128 stands for zero in the data rows.
Some points, each followed by its number:
[106 115 135 119 108 129 165 149 163 135  97 143 103 146 114 142 130 120
 108 136 103  87  99] 0
[145 123 128 117 126 139 148 111 146 127 106  94 122 124 124 107 135 129
 101 144 136 135 100] 1
[126 130 132 134 147 120 114 130  82 126 111 132 116 139 120 135 130 117
 138 144 144 140 131] 2
[ 90 143 119 113  91 117 129 123 128 104 107 165 114 175 141 163 159  63
 122 138  97 124 138] 3
[135 131 133 126 108 131 138 116 163 134 151 116 111 135 129 140 140 150
 108 129 109 124 104] 4
[124  32  66 127 153 114  88  95  80 162  92  59 174 142 155 123 181  66
 128 154 166 137  87] 5
[111 123 136 147 166 169  95 139 134 152 170 104 149  52 133 109 102 188
 144 113 131 160 166] 6
[126 156 158 137 124  89 125 132  78 110 140 142 128 143 139 108  86 156
 145 125 123  72 151] 7
[147 106 119  95 140 123 110 144 136 147 162 114 164 127 101 134 134 133
 166 117 142 185 135] 8
[119 112 125 131 154 143  83 149  96 120 118 102 139 132 172 119 149 128
 125 159 151 170 144] 9
[151 130 126 158 128 115 131 101 134 111 147 109 127 128 149 109  92 174
 115  96 117  75 134] 10
[176 123  93 126 125 118 135 115 126 129 140 138 143 128 123 105  91 124
 148  77 142  99 136] 11
[113 140 147 156 137 139 123 134 199 110 152 124 136 136 106 150 146 180
 126 152 103 202 118] 12
[132 141 138 135 114 117 113 163 121 105 137 143 157 139 185  65 120 144
 135 138 155 114 153] 13
[148 155 142 116 135 112 138 195 151  96  38 143  78 140 109 127 123  44
 140 124 157 137 145] 14
[126 104 128 109 147 127 116 137 130 136 103 125 127 144 134 138 146 100
 130 145 140 140 114] 15
[106 136 132 125  95 121 159 121 184 107 124 140 119 163 119 157 141 114
 100 135  84 132 117] 16
[138 155 163 153 127 108 129 142 146  93  99 146 117 135 146  99 104 144
 124 134 131 102 129] 17
[138 132 132 125 146 138 123 154 108 103 102 117 113 143 136 104  91 140
 139 118 120  86 161] 18
[158 114 109 105 142 138 116 104 104 150 144 132 130 125 122 132 127 119
 143 112 144 126 115] 19
[ 74 131 153  97 112 121 128  92 107 121 159 160 156 169 120 128 157 119
 170 150  83 100 141] 20
[187 101  97 169 147 108 105 111  72 164 132 106 114  96 168 123 126 172
  85 131 196 132  81] 21
[158 108 116  96 148 133 110 125 136 143 161 126 152 130  97 129 131 132
 165 113 130 167 127] 22
[157 165 151 107  89 120 131  98 141  77 166 148 114 172 189 111 114 149
 102 112  95  47 131] 23
[ 85 121 110 115 155 173  96  89  57 119 132 149 137 145 171 110 135 113
 141 126 109  60 167] 24
[137 133 134 127 124 125 120 146 129 118 142 136 162 136 163  74 116 151
 141 129 146 112 151] 25
[ 88 152 140 103 109 124 126 168 112 157 141 204 148 143 106 147 168 100
 164 175 139 194 129] 26
[126 120 125 144 139 124 139 126 120 116  89  97 121 133 117 137 142 118
  99 157 138 167 115] 27
[121 131 153 118 110 116 150 141 129 141 118 125 132 120 100 102 129 107
 151 138 141 105 109] 28
[ 86 119 137 165 176 180  85 148 154 169 205 103 179  16 142  95  88 237
 157  99 130 165 172] 29
[136 155 148 160 129 126 133 132 140 107 108 138 105 129 159 117 100 138
 102 117 134  92 128] 30
[101 121 126  87 100 124 129 132 124 152 138 153 117 139 121 163 167  89
 134 140 107 141 117] 31
[ 94 144 155 105 115 118 134 158 163 133 159 167 138 128 104 146 145 149
 136 150 100 177 141] 32
[148 128 146 140 138 105 115 138 119 158 133 167 122 124 131 120 100 140
 163 120 154  87 110] 33
[171 117 104 116 185 167 106  69 136  92 123 118  91 159 146 156 115 122
 115  80 120 112 128] 34
[119 127 105 119 134 141 129 102  86 136 123 153 118 143 133 151 157  98
 111 141 138 139 115] 35
[108 137 137 111 103 129 160 150 147 133 135 118 104 129  94 159 135 147
 106 137  91 138 134] 36
[139 187 173 145 104 124 179 146 190  81 140 168 134 153 122  70  94 177
 113 133 123 113 136] 37
[154 103 107 138 111 125 139 136 227 130 132  74 120 113 118 172 145 151
  90 110 101 183  98] 38
[136 123  81 103  90 137 163 149 152 121 121 110 133 149 153  97 126 117
  84 110 123  96 151] 39
[ 66 155 170  94 133 119 124 142 235 137 202 180 167  88  79 187 122 143
 164 132  59 237 162] 40
[167  97  79 204 106 117 148 124 113 110  60  50 116 128 201  86 104 153
  35 111 168  58 116] 41
Which three points above are nearest to each new point by angle? Their numbers follow each, nearest first.
[147 107 123 116 123 124 126 138 199 129 150 104 126 121 126 168 144 145
 108 121 104 173 113] -> 38 12 4
[118 115 135 136 123 127 153 125 124 135 110 135 109 135 122 117 125 125
 110 132 122  64 102] -> 0 30 28
[ 89 138 142 132 100 111 149 121 109 124 144 142 142 142 110 128 125 151
 124 140  95  96 136] -> 20 7 36
[146 130 173  95 106  97 166 161 108 153  93 130 133 114  72  65 115  55
 184 133 165  68  97] -> 28 14 33
[132  64  89 131 115  95 136 128  59 206  98  99 124 110 103 157 162  75
 124 149 170 126  54] -> 5 15 35
[150 153 142 119 125 120 125 163 161 102  91 140 103 122 134 124 107  77
 138 107 144 123 154] -> 14 17 30
[ 98 136 128 146 108 137 114 114  84 144 156 153 112 108 174 143 154 167
 100 138 116  87 121] -> 24 23 21
[126 108 115 123 157 160 102 121 128 111 120 105 133 128 151 133 138 129
 119 127 130 149 143] -> 9 34 5
[127 149 119 163 132 150 148 126 118 107  94  86 103  97 105 126 139 123
  87 127 145 170 137] -> 27 1 41
[109 121 122 122  97 121 151 118 176 114 124 133 125 162 124 160 147 112
 105 138  91 121 113] -> 16 0 3
[100 127 135 113 119 129 128 106 124 121 147 141 144 150 114 134 140 117
 149 138  99 123 137] -> 20 31 3
[144 119 117 121 117 120 132 132 180 132 127 104 114 125 127 155 137 134
 107 123 108 161 119] -> 38 4 12
[150 114 125 112 119 110 139 121 160 138 138 129 120 131 134 141 123 132
 114 110 114 103 104] -> 4 0 38
[165 115 130  89 145 133 109  87 119 114 135 105 108 157 140 154 104 112
 152  89  81  72 134] -> 34 23 11
[ 81 137 134 161 100 129 105 121  87 141 159 146 116  93 172 148 152 170
  88 137 119  91 132] -> 24 7 21
[148 122 142 119 132 116 138 138 128 135 109 112 124 127 110 110 112 103
 153 118 145 106 117] -> 28 14 33
[144 114 119 121 105 121 133 148 224 129 144  96 121 117 124 165 135 155
 103 119  97 175 116] -> 38 4 12
[102 161 135 130 114 135 145 127 109 112 125 150 157 144 122  91 155  99
 128 161 151 161 137] -> 26 13 3
[119 139 109 131 136 148 119 108  91 125 126 158 116 143 126 159 154 103
 116 142 133 169 134] -> 35 2 26
[144 170 156 142  98 128 165 134 160  93 125 163 125 141 135  97 111 166
  94 140 122 109 131] -> 37 17 30
